In the data rows, the value 128 means zero.
Some points, one per row:
[140 172 160 156 160 164 180 164 148 176 156 156 140 136 144 176 160 156
 160 180 156 164 148 164 144 172 168 160 148 152 164 176]
[168 168 144 140 176 184 148 164 172 172 188 184 164 160 128 156 188 136
 144 168 188 156 184 168 160 140 148 164 176 136 180 144]
[144 172 160 156 160 164 172 148 152 168 152 160 140 136 144 172 160 156
 144 188 164 164 152 156 144 176 160 164 156 152 168 176]
[152 188 152 152 184 144 140 184 184 196 192 192 168 156 144 140 192 144
 128 188 184 164 176 196 156 128 180 144 196 128 196 136]
[196 128 132 180 196 140 132 188 188 132 164 140 184 188 188 188 144 192
 192 156 176 188 152 180 192 152 192 128 176 196 128 184]
[148 188 192 192 132 132 192 136 164 140 136 140 176 184 176 144 132 184
 180 136 132 176 132 132 132 192 184 148 160 184 144 184]
[132 136 176 188 168 188 164 132 132 148 132 132 128 128 184 136 140 176
 164 192 136 192 136 192 176 196 172 140 192 172 188 196]
[188 188 128 128 184 152 140 196 196 168 164 156 192 196 164 140 184 172
 184 136 180 132 192 140 180 132 132 184 128 156 144 128]
[156 188 152 152 184 152 136 184 180 196 192 188 172 156 148 140 192 144
 128 192 184 160 172 196 156 132 176 144 196 128 196 136]
[132 140 180 188 176 192 168 132 136 148 132 128 128 132 184 136 140 176
 168 192 140 184 136 184 176 196 164 140 188 176 192 196]
[128 148 196 196 144 192 196 128 128 152 128 128 128 148 196 128 128 188
 164 164 128 196 128 176 136 196 168 140 196 180 196 192]
[168 164 148 140 176 184 148 156 172 172 184 184 156 156 132 156 180 140
 136 168 192 148 188 168 164 140 148 176 164 140 172 144]
[172 156 148 136 180 184 148 164 176 184 188 188 156 172 136 164 184 132
 140 172 192 148 192 164 168 140 156 172 172 140 180 144]
[164 164 148 136 180 180 152 156 176 184 188 184 164 164 136 164 184 136
 140 168 192 148 180 168 160 140 160 168 168 140 176 140]
[132 136 180 188 172 188 168 132 132 152 136 132 132 136 184 132 136 176
 164 196 140 184 136 188 180 192 180 140 188 176 188 196]
[164 160 148 136 180 164 148 152 172 180 180 180 156 160 136 148 184 132
 144 168 184 144 188 168 168 140 156 172 172 136 172 144]
[196 128 136 176 188 144 136 184 188 128 156 144 192 188 192 192 156 192
 188 164 180 188 160 180 196 156 196 136 180 192 132 184]
16 more points follow, each with its number after it:
[156 168 180 164 160 152 160 180 148 144 152 152 172 144 160 180 156 152
 132 156 152 160 148 192 148 160 140 180 140 164 160 160] 0
[180 196 196 196 128 128 192 180 192 164 136 188 196 196 196 128 128 188
 188 128 128 196 136 136 128 184 168 148 148 188 148 132] 1
[152 188 188 192 128 136 192 136 160 140 136 144 176 176 180 144 132 184
 180 140 132 176 136 128 132 188 180 152 160 184 140 188] 2
[168 160 140 144 168 180 156 156 172 172 184 188 164 160 128 156 188 136
 144 172 196 148 188 164 156 140 156 176 168 140 176 136] 3
[184 172 156 128 156 140 144 180 160 160 196 196 180 176 140 184 196 128
 132 132 180 128 196 132 188 136 128 196 128 144 156 132] 4
[168 160 148 144 168 172 152 152 180 172 184 188 164 160 128 156 180 140
 136 168 188 148 184 164 160 144 156 168 168 140 184 144] 5
[140 180 164 168 144 160 180 172 156 188 148 164 152 144 152 168 144 160
 156 184 144 168 144 152 140 172 176 152 160 144 180 168] 6
[192 136 132 176 192 148 128 192 188 128 168 140 188 184 188 192 152 192
 196 156 176 188 160 188 192 152 188 132 184 188 132 184] 7
[168 148 156 144 164 192 156 176 136 156 180 152 136 132 168 168 184 144
 144 148 168 132 176 180 184 160 132 184 144 160 160 156] 8
[160 196 188 132 132 128 140 184 168 192 196 196 196 196 136 184 196 128
 128 128 140 128 196 128 180 128 128 196 132 128 192 148] 9
[172 148 156 144 164 192 156 172 136 156 180 152 136 132 168 168 180 144
 148 148 168 136 180 180 184 160 132 184 144 160 160 156] 10
[184 196 196 196 152 128 192 192 196 192 128 136 196 196 196 128 128 188
 188 132 128 196 128 164 128 180 184 144 156 184 156 128] 11
[152 184 192 192 128 132 192 136 164 140 136 152 176 176 176 144 132 184
 180 140 128 176 132 132 128 188 184 148 152 184 140 188] 12
[164 172 152 144 176 164 152 160 172 180 184 184 160 156 132 152 184 136
 144 172 188 152 184 156 164 144 160 172 168 132 172 144] 13
[188 136 128 136 196 196 128 176 196 160 140 128 152 164 148 132 140 180
 196 196 196 192 184 196 188 148 188 128 196 180 136 132] 14
[176 152 172 156 148 172 160 156 144 148 176 180 172 168 172 168 172 152
 168 144 164 136 180 140 172 164 136 192 136 168 152 152] 15
Which two of these numbered points are nearest to each point below by angle, seen from the average point of the first points? Their numbers follow each, nearest first.
[188 136 128 132 196 196 128 176 196 160 140 128 152 168 148 132 140 180
 196 196 196 192 176 196 188 148 188 128 196 180 140 132] > 14 7
[152 180 192 192 132 136 196 132 164 136 132 148 176 184 176 144 132 184
 184 136 128 176 132 132 132 188 184 152 156 184 144 184] > 12 2
[164 168 144 144 172 180 156 164 172 180 184 188 160 164 132 164 188 132
 136 176 192 152 188 164 160 136 156 172 172 144 180 140] > 3 5
[184 196 196 192 140 128 192 196 196 192 128 136 196 196 196 128 128 188
 188 132 128 196 128 176 128 156 184 144 164 188 160 128] > 11 1
[156 196 188 132 132 128 140 180 168 184 196 196 196 192 140 184 196 128
 128 128 148 128 196 128 180 128 128 196 132 128 192 148] > 9 4
[192 132 136 184 192 144 128 192 192 128 156 148 184 180 188 188 148 188
 188 156 172 184 156 184 192 148 196 136 180 196 128 180] > 7 14
[164 160 140 136 168 168 156 144 172 180 192 184 160 160 132 148 188 136
 136 168 188 148 184 160 164 144 148 164 168 132 184 140] > 5 3
[140 176 164 168 156 160 180 168 156 188 144 164 148 140 156 160 156 160
 152 188 152 172 140 156 140 180 180 156 160 148 168 172] > 6 12
[156 196 184 132 132 128 140 180 168 188 196 196 196 192 136 184 196 128
 128 128 144 128 196 128 180 128 128 192 128 128 192 148] > 9 4
[184 192 152 128 148 128 128 192 180 156 196 196 196 196 128 196 196 128
 132 128 196 128 196 128 188 128 128 196 128 128 152 128] > 4 9
[136 180 164 164 152 160 184 168 152 184 148 172 152 152 152 160 156 164
 148 184 152 172 144 152 140 180 168 156 156 152 184 164] > 6 12
[184 136 128 172 196 196 144 140 180 140 128 128 140 176 168 128 128 188
 196 196 180 196 148 176 184 188 188 128 188 188 136 188] > 14 7
[152 144 152 148 168 196 168 140 148 164 152 136 132 128 148 148 164 140
 180 176 180 160 168 192 156 184 144 176 164 160 168 156] > 10 8
[128 160 188 184 136 140 192 168 160 144 140 148 136 128 176 196 136 180
 180 176 140 192 128 192 128 188 188 148 188 180 140 192] > 12 2
[192 132 140 176 196 148 132 184 188 128 168 144 188 188 192 192 144 196
 196 160 168 188 156 184 188 152 192 136 180 196 128 180] > 7 14
[136 176 168 168 156 156 184 168 152 188 144 160 152 148 156 160 148 164
 160 184 152 168 140 156 136 184 176 160 152 152 176 172] > 6 12
[136 184 164 164 144 156 180 176 156 184 148 172 144 152 148 156 156 164
 156 184 148 168 140 152 136 172 176 156 156 156 164 164] > 6 12
[196 140 128 132 196 160 128 192 196 144 180 180 196 192 140 140 164 188
 184 196 196 180 192 192 188 128 192 128 188 172 136 132] > 14 7
[160 196 188 132 128 128 140 180 168 188 196 196 196 192 136 184 196 128
 128 132 148 128 196 128 176 128 128 192 128 128 192 148] > 9 4
[172 144 156 144 164 192 156 176 136 156 176 152 136 136 172 160 188 144
 152 148 168 132 176 188 184 160 132 184 144 160 160 156] > 8 10
[152 188 152 148 188 140 136 180 184 196 192 192 172 164 144 140 192 144
 128 188 184 160 176 196 156 128 180 144 196 128 192 136] > 13 5
[172 168 148 136 172 176 152 148 176 180 180 180 156 156 136 152 184 136
 140 172 188 144 184 164 164 140 152 168 172 136 176 144] > 5 13
[164 144 168 148 164 192 156 136 164 152 188 144 136 132 152 192 192 128
 172 148 196 152 172 196 184 144 144 176 188 164 148 148] > 10 8
[192 136 136 176 196 152 136 184 184 128 164 140 184 188 192 188 148 196
 192 160 172 180 152 176 196 152 196 136 184 188 128 180] > 7 14
[128 152 196 196 140 196 196 128 128 156 128 128 128 152 196 128 128 188
 168 164 128 196 128 172 136 196 172 144 192 180 196 196] > 2 12
[152 188 152 152 184 152 136 184 180 196 192 192 168 156 144 144 192 144
 128 188 184 160 172 196 156 132 172 144 196 128 196 132] > 13 5
[196 132 132 176 188 144 136 188 184 132 156 144 184 180 184 188 148 192
 196 164 172 184 156 180 192 148 196 132 180 188 132 176] > 7 14
[136 180 168 168 148 156 184 168 156 188 148 160 148 136 152 164 156 160
 152 184 148 168 144 148 136 176 176 152 156 152 164 168] > 6 12
[164 168 144 140 168 184 152 160 168 176 184 188 156 164 128 152 188 140
 136 172 184 144 188 160 168 136 148 176 176 144 168 144] > 3 5
[180 192 132 128 184 136 144 196 192 196 156 152 180 192 164 132 168 172
 132 152 168 140 168 172 148 132 144 160 140 132 188 132] > 9 4
[180 192 132 128 180 136 144 196 192 196 152 164 180 192 164 132 172 168
 132 152 168 144 168 160 148 132 144 160 140 132 184 128] > 9 4
